One turn or mirror swaps these rows in pairs. Which row does each one swap with?
The rows were stretched afterwards, more along some directions than others.
q192: [-10.9  -1.2   0.6  -6.8   5.5 -18.8   4.6 -32.9   9.0 -14.6   6.8  -0.6
 -17.1  -8.1 -19.5   7.4 -25.2  10.4]
q776: [-17.5 -10.2 -25.5  -1.6   1.9  -7.6 -14.8 -25.4 -11.2 -15.0  -6.7   2.9
 -17.8 -13.6 -14.0   4.8  -5.6  26.3]
q188: [ -0.3  31.5 -18.0  -1.4   5.8  20.0 -25.3 -11.3  -8.6   7.2 -17.1  32.9
   4.9 -18.2  -5.3  22.9  -0.3 -11.7]
q940: [ -6.5   4.1  -1.7   3.6   3.5  -6.0   6.5 -38.5  16.8 -13.4   1.9   0.8
 -26.1  -5.5 -17.6  -5.5 -19.4  13.6]
q198: [ -7.4  26.1  -5.6  10.4  14.9  17.4 -10.4 -23.9  20.3   7.1  -9.9  20.4
  18.4   5.9  19.8 -12.2   2.9  16.7]
q528: [ 11.1  27.5  -2.4   8.5   7.8  24.2 -19.8 -10.5 -13.4  15.3 -27.8  21.1
   4.1 -26.3 -10.0  -1.2  11.6  -9.7]
q696: [-20.8  -5.0  -3.5   2.3  -1.4  -7.3  -7.3 -38.8   4.9 -19.8  -4.5   7.4
 -26.2  -5.4 -13.9  -5.7  -0.1  31.7]
q409: [  8.3   7.4  14.7   0.6  -2.2  10.8  -4.4   1.8 -14.8   0.1  -7.6   8.1
 -15.7 -30.5 -19.1  23.0  19.1 -11.3]
q642: [-23.8  -3.7 -16.0  -3.1  -3.0 -13.1  -3.7 -20.7  10.3  -7.6   8.0   4.1
   7.0   8.6   4.2   9.3   0.6  33.7]
q760: [ -0.2   6.5  -2.3 -18.1 -11.4  -6.1   1.6   5.2 -16.7  23.7 -11.3  20.2
   3.1 -23.8   4.1   9.4  -8.2   8.1]
q374: [ -5.9   9.6  19.1  -1.3   7.1   4.9   1.3   1.1  -4.8 -11.5  -0.2   5.8
   7.2 -21.9  -3.7  35.0  14.2 -13.3]
q997: [ -9.6  -2.7  -5.9  11.0   0.5  -6.6  -1.5 -40.0  10.4 -13.1   0.0   6.8
 -27.7  -4.7 -16.5 -12.1  -9.5  26.9]
q77: [ -1.2   8.4  -0.7  21.0  -1.9   7.3  10.5 -34.0   9.6  -2.4   9.6   7.6
   4.3   6.9   1.0  -4.1  -5.6  -1.3]
q460: [-15.4   1.9  -4.8  -2.6  12.5 -15.4   6.0 -16.8 -23.3   6.0   6.7  20.7
  -3.7 -16.4  -0.1   8.2 -10.6  18.9]
q603: [ -3.2  29.7  11.5   2.0   9.5  10.9 -11.3 -10.7 -10.0  12.5 -19.1  25.5
  27.2 -29.7  11.3   3.0  13.8   8.8]
q912: [-15.1  31.3 -15.4 -10.2   5.5  -3.9  -5.6  -7.7   4.3  18.9 -19.2  19.8
  22.3   2.6  18.4   3.4  -9.7   2.1]
q45: [  9.3  20.8   8.8   9.5   0.1  21.3  -4.5  -5.7 -14.5  11.6 -16.1  19.2
  -8.6 -27.1 -15.7  10.3  11.2 -17.6]
q425: [  0.9   2.4  17.3  -4.8  -1.3   4.3  -2.8   0.3 -13.1  -5.7  -5.0   0.4
  -6.6 -34.3 -17.7  29.6  12.3  -9.2]
q351: [-14.8  22.1  -9.4  11.3  -3.9  -0.2   1.0 -19.3 -16.2   8.4   6.0  26.8
  -1.5 -10.6  -6.1  23.4   8.3  -5.6]
q114: [-15.9  -2.0  -5.1   1.8  -0.1  -7.0  -3.2 -42.1  12.0 -18.1  -5.6   4.4
 -24.3 -10.0 -19.2 -11.0 -15.2  23.7]
q421: [-13.5  -2.3   2.9  -8.1  16.0 -28.2  11.5 -11.9 -14.7  -2.0  13.4   3.1
   0.2 -12.7  -7.2  11.8 -15.4  11.2]
q926: [-11.0  -4.7  -6.3  -9.7  -1.6 -10.9 -25.9   7.3   1.2  -3.4  -9.7  14.0
  13.4  13.5  20.0  18.0  16.2  22.0]
q182: [-21.3 -13.8  19.7  -8.0   5.1 -27.1   3.4 -13.8 -30.6  -7.1   7.8  14.4
   5.1  -3.7  -1.7  12.8   2.2  12.6]
q846: [  0.9  18.2  21.4   8.3   4.2   8.9   4.0 -19.1  -6.9  12.1  -4.6  20.0
  22.9 -24.6   9.0  -2.4   5.6   4.9]
q164: [-13.5  16.5  18.7   0.9  14.3   6.9  -4.4  -1.3   0.2 -12.0   3.1  15.7
  14.2 -10.2   9.3  36.9  13.0  -7.8]
q294: [-17.9   0.4   4.1  -4.7  16.8 -16.1   8.1 -11.4 -23.2   0.6  11.9  15.3
   0.4 -10.6   2.4  16.2  -2.4  16.6]
q536: [-14.2  16.8  -2.9   0.2   6.3   8.5  -4.8 -21.8  26.4  -1.1  -0.4  12.6
  14.7   5.8  17.3  -4.4   5.0  29.1]
q807: [-15.0  -9.1 -18.6  22.7   7.6  -5.3   1.0 -30.3 -10.4 -12.3   5.3   0.0
  -7.3  14.3  -4.7   6.2   2.7   6.8]
q395: [-10.5   0.7   0.5  -8.5  12.6 -27.6  12.3 -22.0  -1.9  -7.4  11.7   2.8
  -5.2  -9.6 -14.0   9.9 -23.5   5.6]
q228: [-26.4   0.0   6.2 -12.4   4.0  -9.6  -9.0   6.3 -26.1   0.9  -3.2  18.5
   2.8  -6.0   4.2  20.1  23.0  13.9]
q63: [ -3.2   4.0  -4.2  -6.7  -0.2   1.3 -23.5  -7.6  13.5  -2.8  -7.7  30.6
   6.4  13.7  19.4  19.0   0.5  15.0]
q422: [-17.7  24.5  -6.2 -13.1   0.2   1.0  -8.9   4.3  -9.7  10.8  -1.5  28.8
  22.9   7.6   5.8  37.9   4.9 -13.0]
q22: [-22.5   0.0   2.4  -7.1  16.0 -22.1  -7.5 -19.6 -19.7  -7.2  -8.5  14.1
  12.2   0.6   3.9   1.6  -5.6  18.3]
q289: [  1.0  37.7  -1.5   4.4  11.1  19.3 -21.5  -9.5 -15.7  13.0 -23.6  34.6
  22.8 -27.0   6.5  13.5   9.2  -4.5]
q137: [ -5.8  25.7  -9.7 -15.7  -3.2  -6.4  -1.6  -7.8   3.4  24.4 -14.0  21.5
  14.6 -12.3  11.4   2.0 -15.8  12.4]
q898: [ 14.7  16.4   6.3   2.9   0.7  20.3 -11.9  -2.4 -16.3  11.4 -21.7  15.2
  -4.1 -36.3 -19.5   6.3  12.2 -15.7]
q853: [-23.5  -1.6  -9.2   2.9   0.4  -7.5 -10.6 -40.1   1.5 -16.5 -10.7   5.9
 -21.9 -10.6 -14.3 -11.0  -4.2  33.8]
q526: [  8.4  11.6  16.3  -1.9  -2.4  10.9  -5.7   1.9 -10.2   0.2  -9.9   6.0
 -15.7 -29.0 -22.8  17.9  12.7 -13.5]
q514: [ -6.6  19.5   7.1   9.4  17.4  18.1 -17.6  -5.6  -7.2  -2.2  -2.8  36.4
  13.2  -7.4  16.8  31.0  18.4  -0.2]
q60: [ 15.8  26.8   3.1   7.6   3.9  25.9 -10.5  -8.6 -13.1  18.4 -23.5  19.8
   0.5 -28.7 -11.3  -0.9  11.5 -13.8]
q477: [-11.9  22.8  -9.4 -15.6  -4.2  -7.4  -0.3  -3.4   2.1  20.1 -14.3  16.9
  18.1  -1.1  15.4   2.7 -17.1   4.9]
q297: [-19.5  -2.5   5.6   9.8  -8.1 -10.4   7.3 -11.0 -21.8  -6.5  16.6  11.8
 -15.8  -8.3 -15.0  28.2  16.2  -2.9]
q861: [ -6.5   1.0   1.5   3.0   0.3  -5.9   4.1 -36.1  19.3 -16.2   0.4  -5.9
 -27.7  -8.1 -21.5 -10.0 -18.1  17.9]
q357: [-22.0  -3.3 -13.4  -2.5  12.1 -20.0 -12.0 -28.5 -19.2 -11.3  -8.7  11.5
  -1.6  -7.1  -4.2  -1.7 -10.0  29.7]
q281: [-15.5  14.5  21.9   0.6   8.3   3.3  -2.2  -3.5  -4.0 -12.3   9.7  18.6
  10.9 -11.3   6.6  42.1  18.2   0.4]
q419: [-21.1   9.1   8.4 -20.6   4.3  -6.6  -7.5  14.3 -20.7   5.2  -0.5  22.8
  12.3   2.0   6.0  32.0  19.2   0.2]
q480: [-11.2   2.6   4.5  -5.6  15.8 -24.4  14.5 -16.4 -14.3  -0.2  15.3   6.4
   2.2  -7.0  -7.3  14.1 -17.4   7.9]
q186: [-14.6 -11.8   9.1  -2.1 -12.4 -21.5  10.3  -3.5 -37.6  -0.9  17.3  11.6
  -9.2  -8.1 -15.5  26.3  11.8  -4.7]
q882: [-14.4  -4.2  -2.9 -10.4   2.0  -6.6 -25.0   5.0   0.1  -8.5 -12.2  15.3
  10.0  14.7  18.8  26.4  16.0  17.1]
q754: [-19.1  -2.9 -12.5  -5.5   5.1 -11.9 -23.9   1.4   0.4  -6.5 -13.9   8.4
  12.5  12.2  20.0  14.7  21.4  25.0]
q980: [-11.8  22.6  13.3   4.9  18.0  13.4 -10.5  -6.7  -3.7  -3.5   4.7  33.1
  15.3  -6.4  18.6  33.5  19.6   3.8]
q578: [ -2.8   4.4  -8.1  26.6   7.0   3.1  12.3 -32.4   3.2  -2.5   9.9   0.7
  -6.3   8.8  -7.6  -4.8  -8.0  -5.8]

q357 is swapped with q289
q182 is swapped with q846
q898 is swapped with q114
q940 is swapped with q409
q164 is swapped with q421
q228 is swapped with q198
q425 is swapped with q192
q926 is swapped with q477
q22 is swapped with q603
q186 is swapped with q77

